[119 151 155 124  82 152] : Q303
[135 137 154 159 146  94] : Q869
[144 103 156 172  89  86] : Q150
[139 146 135 179 158 166] : Q704
[121 146 135 179 158 166] : Q810
[ 83 146 135 179 158 166] : Q832
shift -1: [119 151 155]  [118 150 154]
shift +1: [158]  [159]
shift -1: [103 156]  [102 155]
shift +1: [135]  [136]

[147 132  97 140 137]  Q34
[ 92 127 145 109 115]  Q652
[113 136 164 136 121]  Q809
[ 92 126 122 145 121]  Q219
[130 132 109  69 126]  Q596
[113 142 169 135 122]  Q709
[142 129  88 135 136]  Q618
[117 139 151 139 124]  Q24
[121 132 111  68 124]  Q145
[117 127  95 109 128]  Q413
[136 133 143 150 131]  Q820
shift -1: [142]  [141]
shift +1: [132]  [133]
shift -1: [127]  [126]

[166 149 170 147 140 147 171 192 142 149 159 150 156 162 163] -> Q470
[ 90 110  89 111 119 112  90  73 117 110 102 108 103  94  95] -> Q287
[ 93 109  87 109 117 114  89  68 116 108  98 104 103  93  94] -> Q604
shift +1: [116 108  98 104]  [117 109  99 105]
shift +1: [110  89]  [111  90]
shift -1: [150]  [149]
shift +1: [90 73]  [91 74]
shift +1: [117]  [118]
shift +1: [192 142]  [193 143]

[148 127 119 134 143 142 122] : Q996
[135 110 111  99 131 148  98] : Q518
[130 152 176 129 134 142 157] : Q578
[130 152 176 129 134 138 152] : Q553
[135 110 111 131 131 148  98] : Q742
shift +1: [130]  [131]
shift +1: [148 127 119 134]  [149 128 120 135]

[100  99 133 123 135 107 117 128 140 135  72  94 160 117 132 115 127 150
 138 147 121 138 138 148 135 126 134 147 117  99 134 134 161 111 171 133
 129 148 145 172 117 100 100  99 158 138 102 162  92 105 125 162 104] = Q105
[130 127 105 115  94 162 106 109 135 139 148 117 126 122 123 135 154 118
 139 143 124 140 154 148  99 116 132 102 117 132  80  87 108 132 122 109
 126 142 162 132 158  82 127 130  94 113 163 134 159 126 118 140 167] = Q337
[130 127 105 101  94 162 106 109 135 139 148 117 126 122 123 142 154 118
 139 143 124 140 154 148  99 116 132 102 117 132  80  87 108 136 122 109
 126 142 162 132 168  82 127 130  94 113 154 134 159 117 118 140 167] = Q803
shift -1: [140 154]  [139 153]
shift +1: [135 126 134 147]  [136 127 135 148]
shift +1: [94]  [95]

